One vector is turned by the same rotation once a tick. Each row is the vector after some number of ticks, and that number follows the row.
The counts run from 0 to 586.
[ 13   6 -18  -5  10  14   2 -12  16  -9  12   1   4 -11  -3  -5  -2  -2
   4   5 -17  14 -10   3   2 -11  13 -11 -12   0  22   0   1] -> 306
[  7 -12 -15  -6   4  -4  -1  15  -1  -4  20   7  -2 -17 -18  -1  -2  -6
   3  11 -11 -16  -8  -9 -11   6   7   2  -7  -2  17  16  20] -> 534
[ 12  11   3 -23   3  -8  16   2   6  -1  18  21 -14 -14   6   3   4   3
  -9 -12  -5   4  -7  -5 -18  -9   3   2 -15   4   8  -1  -1] -> 33
[ -2   8 -14  -4   3  12 -13  -6  13  -7  20   6  -6  -7  -5  11 -12   6
   4  -5  -5 -11 -11  -7  -8   2   8  -1  -5 -19  14  24  12] -> 578
[ 14   7   2 -16   5 -16   7   4   7 -17   7  14 -10  -9  11  -1  -6   4
  -5  -3   2   9  -6   7  -1   7  11  -9 -17  -5  21  -2  -9] -> 153
[ -3  21  -7   1   9  14   8   1  22 -20  12  10  -2  -6 -20  -5 -11   6
 -17   8   5  13  -3   0  11 -10   6   0  15  -7   1  -1  -1] -> 95
[ 16  -1   5   2  -6  15   3  -9  -3   4  30   2   5   8  -5 -12   6   7
   2  -5  -8  -6  11 -12 -10   1  17   3  10  13  16  17   0] -> 340
[-10  14  -3 -14  -8  -6  -3   3 -14   2  25  13   3   1  -4 -12   9  11
  12 -20  -6  -2   8 -21  13  -2   2   2  11   9   5   9   7] -> 572
[  6  -1   0 -15   5  -4   7   3  22  -9  20   1  17  -1  -6  -6   3  -5
  -9   6  15   5  -2  12  -5   3  11  -6 -23  14  -2  -3 -21] -> 57
[ 12  21   8 -29  -6 -10   7 -14   1  -1  11  13  -4  -5  -4  -2   0  11
 -15  -1  -6   2   4  -4  -8 -10  -1  -6  -7   9   6   7  16] -> 364
[  5  11   5 -12  -5  14  12   2  27 -11  17  12  -1 -15  -4   6   7  -5
 -12   3  -4  19  -3  -5  -6 -19   2   5 -10  -1   9   1  -4] -> 466
[  8   7   4 -16  15   0  14   0  12  -8  20  -2   0  12 -15  -4   1 -10
 -17  -7   9  -2  14   7   8   4   9   2 -13  24   4  -9 -11] -> 388
[ -8   5  -3  -8 -12  -6   1  16   3 -13  27   9   8  -7  -8  11  15  11
  -9  12   2 -12   1  -9 -10  -5  -5  14  -6  -4   1  14  14] -> 494
[ -1   1  -7   7   6  10   5  11  20  -2  22   5   4 -12 -11 -14 -17 -18
   0  -1   5   2 -15 -18   6  -6  14 -10  -8  -7   6  -4  -5] -> 174
[  1 -12 -16  -1   5  10   4  -1  11  -4  21   4   6  -5 -15  -3  10  16
  15  -5   5 -11   3   5   2  19  14   7   3   0   8  16 -15] -> 221
[ -3  12  -7  -8   0  -9  -6  10  -7  -7   6  20  13 -16 -14 -25  -7  -4
   4  15   9   2 -13  -8  -3  -1   4   2  14  -2   9  14  13] -> 531
[ 18   0  -1 -11   6   1  -5  -3 -11   4  20  10   6  -4 -12 -25 -10  11
   1  -1 -17   3  -2  -2  -2   9   4  -3  -1   7  12  14  18] -> 204
[ -1   4   1  -2   3   3  -3  17   7 -17  20   2   0  -4 -11  -3   4  -1
   2  17   6  27   5 -10  21  -7   4  -2   0   8  17   6   7] -> 511
[  1 -16 -18   2   3   0 -12  17   9  -8  30   4  -1  -5 -12  -7  -2  12
   6 -19  -3  -5  -1  -6   7  15   7  11  -4  -9   8   6   5] -> 45
[  1   9  -5 -13  -2  -1  -1  -5  16 -31   2  19  -8   5  -6 -17   8   5
 -11 -15   4   9  -3   1   3   5  11 -10  11  -3   8  -3   1] -> 272
[  3  13   7 -12  -3  -6 -10 -18  -1  -4  13  22   3   1   0  -9 -10  20
   8 -17   4   3   6 -15 -11   6   3   3   7   1   8   8  19] -> 244
[  2  16 -14 -10   7  10   7 -12   1  -3  12   8   0  -2   8   6   9  -3
  12 -10 -13 -10  -9 -15  -5 -11  11 -11 -15  -2  21  17   0] -> 442
[-10   7  -4  -8  -4  12  10   5  16   3  17  15  15  -8 -14 -16  -1 -15
  -3 -11   5  -5 -11 -24  -1   0  -2  -4 -19  -5  -2  11   0] -> 370
[ -9   6 -15 -16  -6 -11  -2  -2   0  -3  24   9   1  -9 -12   0   8  14
  17 -22 -10 -10   2 -18   2   6   0   0  -4   1  -2   4   7] -> 573
[-15   6 -11  -7  -5  -6  -9  18   4 -12  15  10   8 -13 -12   3   0  14
   2  14  12  -7   0  -4  14   7  -3   8  -8 -14  10   7  15] -> 122
[  7  13   3 -11   5  -7   4  -8  -1  -3  17   5   8  -4   0   6   9  -1
  17  20   9   1  11 -13   1  -5  18  -3   8  17  24   8   1] -> 515
[ -7  17   1 -18   9  15   6   7   8 -15  -1  24   2  -3 -17 -15  11  -1
 -13  -2  10   6  -4 -11  17   4  -6   9   1  -5   8   9  -2] -> 195
[  0 -15 -10   7  -2   7   1  14  20 -15  21   7   6 -11 -23  -1  14  11
  -8  14   6  -7  -3  -5  -5   6  -2  11  -2  -6   2  13  12] -> 298
[  3 -10 -21   0   6   0   1   6   6 -11  24   6  -4   2  -6  -4  10  23
   7  -5   9 -11   1   8   5  17  16  13  10  -2  14   8 -13] -> 553
[ 10 -20 -12 -12   2  -6   9  22   8 -12  19   9  -9  -7 -16  -8  22  -3
  -3   0  -6   1  -1   2   4  10  12  -3   0   8  11   1  -5] -> 433
[  7  13 -19  -8  13   5  -4  -9  -3  -3  10  12 -12   9  -8  -6  -1  -3
 -11  -5   5 -19 -15  -9  10  -6  10 -12   7  -6  21  12  21] -> 71
[ 11   1   1  -8  11   4  10  -6  25 -15  18   8 -16   8  -8   3  -1   0
  -7 -21  17  -4  10  -8  10   7  13  -1  -1   6   5  -7  -6] -> 16
[ 12   8   3  -1   2   1  -6 -17  18   2  31   0   5  16  -1  -8  -5  16
  -9 -11  15   3   0  -3 -14   0  11  -8  -3   9   0   8   2] -> 12
[  6   7  -3 -26   1  -6  -3   1  -7  16  28  12  -4  -9   9   7  -9   5
   1 -17  -3  -4   3   0   3  -3   4  10 -20   3  21   3  -5] -> 285
[  9   8  -3  -8  -9   0  -2  -8  19  -8  18   2  -8   0 -10 -14 -19  -1
 -13 -10   4 -10  -1  -8   4  -1  19 -16  12 -10   7  -4   8] -> 172
[-11   9  -4   1   2   6  13  -1   5  -6  17   7  14  -2 -14 -14  13  -8
  14   6   7   5   4 -29  14 -11  12  -5  11  10   1   7  -6] -> 471
[-10  -3 -14 -15  -8  -6 -10  13   4 -16  17   9   6  -8 -13  -7   3  18
   2 -10   2  -8   5   4  17  21   0   9  -9 -17   6  11   0] -> 121
[  2   7   7  -3   0   8  -3  22   6 -20  12   7   6  -6 -10 -13 -11 -12
  -7   9   2  10   8   5   5   3  14  17  10   5  20   6  -8] -> 255
[ 12  -1  -8  -6  16   0  -5 -10  -1   3  16   5  -2  15   1 -15   0  21
  -2 -10  19   0  -5  -1  15   8   9  -6  -6   3  20   6  10] -> 148
[-12  20  -3 -10 -12  -7  -8  -4  15 -22  24   0  14   7 -11 -12  -5   8
   3  -9   6   6  13  -2   5   2  13  -3  13   8  -8   7 -17] -> 216
[  2   7   0 -14  -2   0  -3  -7  17   9  31  15 -11  -9  -4  14  -6  23
   3 -15  12   3   3  -2 -10  -4   7  17   1  -3   1   2  -6] -> 421
